In the rows, zero is written as 128.
Each path below is one point turned by a fixed rotation once a step. After each direction that follows a path, write how fast that rotation turns it, in degrees per step (0 if it stays still).
Each turn is a multiple of 5 degrees from 10 to 175, or 0.
Each row of a path follows its step; steps can be skipped.
Rotation 1:
step 0: [133 120 119 121 113 118 126 130 121 123 136 132 131 130 134 129 128 135
 121 125 126 129 129 124 126 128 123 128 130 135 129 130 122 125]
step 1: [135 130 120 125 123 123 125 129 119 126 131 127 126 122 127 134 127 127
 131 124 134 131 135 130 130 129 118 130 125 146 134 132 121 124]
step 2: [133 132 128 129 128 126 124 124 127 131 123 131 122 123 129 133 124 133
 126 128 135 131 126 127 129 132 115 131 121 133 136 140 113 120]
step 3: [129 133 130 128 125 123 124 125 116 132 131 130 123 134 125 129 128 136
 126 132 124 135 131 122 123 132 122 128 116 123 134 131 113 125]
step 4: [130 139 126 131 135 129 126 128 118 132 132 125 132 130 132 124 133 132
 126 131 122 140 139 131 124 134 127 135 124 132 135 124 119 125]
step 5: [121 136 124 130 135 124 130 127 125 134 123 122 135 134 135 130 131 127
 125 128 129 134 125 141 120 131 126 137 129 127 134 132 120 119]
step 6: [122 128 121 126 129 122 131 126 121 130 127 124 137 130 140 134 133 134
 131 132 118 128 121 131 116 132 123 125 130 121 130 133 122 129]
step 7: [128 129 115 124 125 133 128 129 111 124 131 128 137 127 138 130 130 127
 124 131 122 127 127 133 123 127 124 131 128 131 128 135 128 139]
step 8: [127 128 117 125 125 129 122 121 122 126 123 132 131 126 135 129 125 120
 128 133 136 127 123 136 121 132 129 134 130 140 133 135 123 138]
[130 131 125 130 129 129 128 127 129 130 125 129 128 126 126 129 127 125
 125 129 129 126 125 131 130 131 129 130 129 129 126 127 127 125]	115
[128 126 127 124 129 130 132 126 127 131 130 131 130 130 132 130 128 125
 129 130 128 129 127 129 128 127 131 126 131 127 128 129 129 128]	40
[127 126 127 128 126 126 130 132 129 129 129 126 132 127 129 130 129 130
 129 125 127 128 127 129 127 129 127 129 130 129 127 126 130 123]	65
Rotation 2:
step 0: [129 133 131 134 129 127 127 126 122 137 132 133 132 137 124 131 131 135
 122 129 116 135 139 127 126 131 136 118 127 139 129 129 127 128]
step 1: [127 132 125 125 123 133 129 123 127 139 144 128 127 129 135 130 121 126
 131 129 122 136 131 119 127 135 136 138 132 124 125 132 129 132]
step 2: [124 123 128 133 130 131 131 135 128 137 132 129 123 131 113 134 125 131
 126 124 127 139 137 127 128 133 135 133 131 139 127 129 133 118]
step 3: [131 129 131 129 127 133 133 130 122 134 133 128 120 128 137 120 128 127
 137 124 121 144 130 127 121 133 132 126 129 130 137 135 131 131]
step 4: [128 122 122 138 127 137 122 130 129 134 128 135 119 134 123 132 121 137
 128 129 123 130 142 124 123 126 132 134 134 123 130 127 131 129]
step 5: [126 125 131 129 129 135 130 138 130 135 131 125 133 139 133 130 121 120
 129 130 123 138 133 136 124 129 134 128 121 126 134 138 135 128]
step 6: [122 121 128 131 129 130 136 136 123 125 129 141 120 128 135 125 120 133
 122 131 132 137 140 121 127 131 133 125 132 124 123 129 132 129]
step 7: [130 124 120 130 136 131 130 136 134 137 129 137 127 130 137 126 124 123
 132 128 123 129 136 132 129 123 127 136 129 137 134 140 128 123]
step 8: [130 124 128 137 136 130 127 132 128 127 118 128 123 127 135 129 128 123
 129 131 137 140 133 126 125 128 133 133 138 123 123 133 141 130]
[127 127 127 128 128 130 129 123 123 127 127 127 126 129 130 124 127 128
 127 126 128 126 128 128 128 129 129 128 125 130 124 129 130 130]	135
Rotation 3:
step 0: [137 133 136 121 124 130 124 124 123 130 126 125 123 139 131 131 123 133
 126 126 136 125 130 132 132 128 127 139 130 127 142 142 129 126]
step 1: [126 119 129 119 123 123 128 140 131 126 130 129 124 125 126 116 133 118
 127 124 134 130 126 132 138 123 124 132 121 133 118 131 131 131]
step 2: [116 127 125 131 129 126 123 131 131 120 133 136 131 126 127 127 124 139
 132 120 134 129 126 127 108 124 128 135 125 127 130 129 133 131]
step 3: [125 130 126 130 130 127 138 121 124 130 124 131 117 129 131 126 120 130
 126 127 124 141 125 129 132 135 133 126 118 137 138 129 133 116]
step 4: [127 128 123 118 134 130 129 126 124 129 132 125 144 131 132 127 135 135
 133 126 130 136 117 138 141 126 129 132 129 123 126 124 124 129]
step 5: [127 137 127 131 122 121 121 126 123 129 128 135 122 125 122 124 134 127
 123 116 132 124 117 130 127 127 121 121 140 122 134 134 134 129]
step 6: [126 138 133 133 128 131 135 134 132 134 134 123 120 139 125 117 121 129
 127 130 130 125 131 144 127 125 134 130 124 132 124 130 131 131]
step 7: [130 129 132 124 123 123 136 123 129 123 117 122 132 122 144 131 131 130
 128 120 135 129 125 128 123 115 128 134 124 134 124 128 130 128]
step 8: [130 134 127 129 129 123 124 122 130 128 129 132 123 122 113 125 126 128
 132 134 129 132 117 118 130 124 125 142 116 124 132 129 129 129]
[129 127 125 128 128 127 127 127 125 128 125 128 131 128 130 127 126 129
 129 125 128 127 132 130 125 126 124 129 129 126 130 126 126 129]	145
[130 125 131 125 126 130 130 127 130 125 126 125 130 125 127 129 125 127
 127 125 127 129 126 130 131 128 128 130 129 126 128 127 127 127]	110
[129 129 127 129 129 128 130 125 126 124 129 131 130 127 125 130 128 130
 131 127 126 133 130 127 131 129 129 125 127 128 129 126 128 129]	65
Rotation 4:
step 0: [127 125 129 131 125 120 128 136 118 136 121 126 126 143 130 138 136 129
 128 132 126 132 123 135 122 123 133 127 124 132 126 131 131 133]
step 1: [126 128 129 130 123 126 131 133 122 147 124 135 129 130 140 127 129 132
 130 122 131 133 125 119 119 133 130 127 128 126 133 132 124 123]
step 2: [134 119 129 127 117 124 124 127 118 134 125 131 125 132 134 143 131 129
 133 129 121 122 125 130 132 134 132 125 126 122 137 129 132 133]
step 3: [129 125 132 124 128 130 129 132 126 139 121 128 129 143 138 133 122 129
 119 121 125 131 127 136 123 129 125 121 133 134 137 131 129 122]
step 4: [129 128 130 134 119 123 125 139 120 129 124 133 133 140 136 135 129 129
 127 116 129 135 125 118 135 128 127 127 125 124 130 126 133 134]
step 5: [128 118 126 132 131 118 126 129 124 140 119 128 128 133 136 130 126 137
 121 132 118 132 130 127 130 130 129 114 130 123 132 128 124 131]
step 6: [129 127 132 131 119 128 122 139 119 130 124 134 133 131 133 128 117 133
 126 119 124 116 122 126 130 130 132 122 134 127 132 133 124 121]
step 7: [126 122 123 129 123 134 118 134 125 135 126 129 124 141 135 138 131 129
 127 129 121 126 131 126 137 124 118 119 129 129 121 130 129 128]
step 8: [122 133 125 138 127 117 130 136 124 131 124 128 128 135 142 126 127 138
 123 125 134 123 125 126 131 128 125 118 131 135 132 135 132 126]
[128 127 127 130 129 125 129 126 128 130 127 126 129 123 128 128 127 131
 129 130 127 125 129 124 127 132 129 128 129 126 132 127 129 130]	100
[130 130 124 126 130 128 128 126 124 129 125 124 125 130 127 128 129 128
 129 129 130 127 129 130 129 126 129 124 128 126 128 124 127 129]	145
Rotation 5:
step 0: [133 126 133 128 124 128 125 131 124 135 127 132 125 128 130 134 134 133
 116 130 121 124 131 133 131 137 118 122 142 139 127 118 132 130]
step 1: [136 126 124 134 125 127 131 126 136 127 127 138 135 135 129 131 132 125
 129 126 131 126 107 128 121 125 121 126 134 122 135 126 128 123]
step 2: [137 119 127 122 118 131 137 129 127 129 124 133 117 126 125 125 135 144
 135 123 126 132 127 136 131 126 127 128 137 127 123 133 127 126]
step 3: [130 123 119 120 131 128 123 127 120 132 130 136 136 126 136 135 131 130
 114 133 121 139 120 130 133 128 130 125 136 129 124 123 129 126]
step 4: [136 129 128 137 120 129 128 128 125 137 134 133 122 139 131 134 143 129
 128 128 128 120 124 123 126 127 123 131 129 128 130 126 127 112]
step 5: [136 118 132 124 129 126 135 129 139 136 123 133 121 128 129 128 129 130
 124 128 128 123 118 136 127 122 140 125 139 121 122 122 123 131]
step 6: [129 125 132 126 123 122 134 131 123 128 125 143 133 127 133 131 127 138
 119 126 114 134 123 136 128 134 126 134 125 133 132 131 132 118]
step 7: [128 123 113 138 129 127 127 138 132 135 130 133 127 131 131 127 135 131
 128 125 124 125 125 122 135 124 129 116 138 128 128 123 129 116]
step 8: [129 130 131 126 127 138 140 119 125 129 125 145 120 130 130 131 134 128
 121 118 130 123 123 127 127 123 134 130 133 127 125 130 124 128]
[125 128 130 128 128 124 129 125 126 130 129 129 133 124 127 129 130 126
 127 129 127 129 127 129 126 126 127 128 128 131 128 128 130 129]	130
Rotation 6:
step 0: [131 133 127 128 134 125 120 120 130 128 122 129 137 135 134 132 138 128
 138 132 128 133 127 125 137 119 119 125 124 125 124 131 122 125]
step 1: [128 129 127 121 124 124 124 123 133 115 128 140 130 135 130 127 130 127
 127 136 127 131 133 123 142 134 136 130 127 127 126 124 129 128]
step 2: [127 128 128 133 130 126 128 115 122 128 129 125 120 134 132 129 127 123
 132 129 130 133 126 136 136 129 133 130 137 128 117 117 126 120]
step 3: [134 126 125 123 129 125 125 123 133 126 132 122 131 137 125 130 131 119
 134 134 120 133 118 130 133 125 118 125 136 116 125 129 128 131]
step 4: [126 129 122 127 132 124 128 124 136 121 133 132 123 128 135 130 143 122
 120 139 125 137 126 125 131 129 136 132 128 128 124 130 129 136]
step 5: [121 139 134 130 136 122 130 121 127 132 130 127 125 133 129 124 136 121
 132 139 127 126 130 134 135 120 129 128 125 131 120 125 130 121]
step 6: [128 126 131 124 127 126 134 120 129 125 135 131 127 134 118 117 131 131
 136 135 126 130 132 123 139 125 123 125 135 120 128 125 131 137]
step 7: [127 124 124 133 137 126 126 116 122 121 132 130 128 125 129 129 136 127
 126 127 128 139 125 125 133 122 130 127 138 139 126 125 125 135]
step 8: [127 140 133 129 131 125 118 122 125 129 131 131 134 137 125 129 130 117
 130 134 118 134 125 128 133 132 121 123 128 136 130 129 131 124]
[127 129 130 132 132 130 129 127 129 130 125 126 128 126 129 130 129 129
 125 126 130 128 125 127 131 126 128 128 130 130 125 127 128 125]	140
[130 127 132 128 127 126 129 126 126 134 127 128 124 129 126 126 127 129
 129 128 127 128 128 127 126 129 129 126 129 125 128 128 128 125]	110
Rotation 7:
step 0: [134 119 124 131 121 130 134 119 129 129 129 134 130 127 123 130 125 141
 117 118 136 128 124 127 128 140 131 129 136 130 125 125 132 121]
step 1: [141 120 116 127 123 136 127 124 132 130 135 121 141 130 132 135 126 122
 138 129 130 129 133 131 126 128 118 125 128 132 124 134 130 123]
step 2: [126 128 125 120 126 131 126 128 132 123 123 117 126 135 117 125 126 137
 131 124 119 122 130 132 141 126 129 133 128 137 116 134 126 124]
step 3: [132 125 125 128 124 137 133 126 128 129 142 131 121 131 119 133 133 124
 116 117 139 127 126 128 132 130 133 128 123 137 129 123 132 122]
step 4: [138 114 130 121 118 128 128 125 131 133 132 130 138 121 119 134 127 126
 130 131 125 138 124 130 129 136 121 131 132 126 119 130 125 127]
step 5: [133 126 115 128 129 141 127 117 131 125 117 125 121 133 125 127 124 133
 135 131 129 125 127 135 133 134 129 131 136 134 124 132 131 119]
step 6: [131 131 124 124 124 134 128 123 130 127 137 131 134 140 122 132 133 127
 127 114 132 129 125 130 135 113 124 126 123 135 126 138 128 127]
step 7: [131 114 125 116 119 126 130 137 127 124 131 129 123 127 112 132 130 132
 126 135 131 133 129 125 134 137 128 128 119 132 123 130 126 123]
step 8: [141 130 125 127 132 139 123 118 134 127 130 133 122 125 125 135 121 119
 129 127 128 131 119 138 138 138 129 134 131 126 125 123 130 125]
[128 128 132 126 128 123 129 127 130 130 127 129 130 128 129 128 127 127
 128 126 126 129 126 126 132 126 126 127 129 128 124 129 127 128]	155
[129 128 128 130 130 129 128 125 128 132 127 127 130 128 128 128 126 132
 131 131 125 127 128 130 127 124 128 125 127 129 130 128 130 125]	90
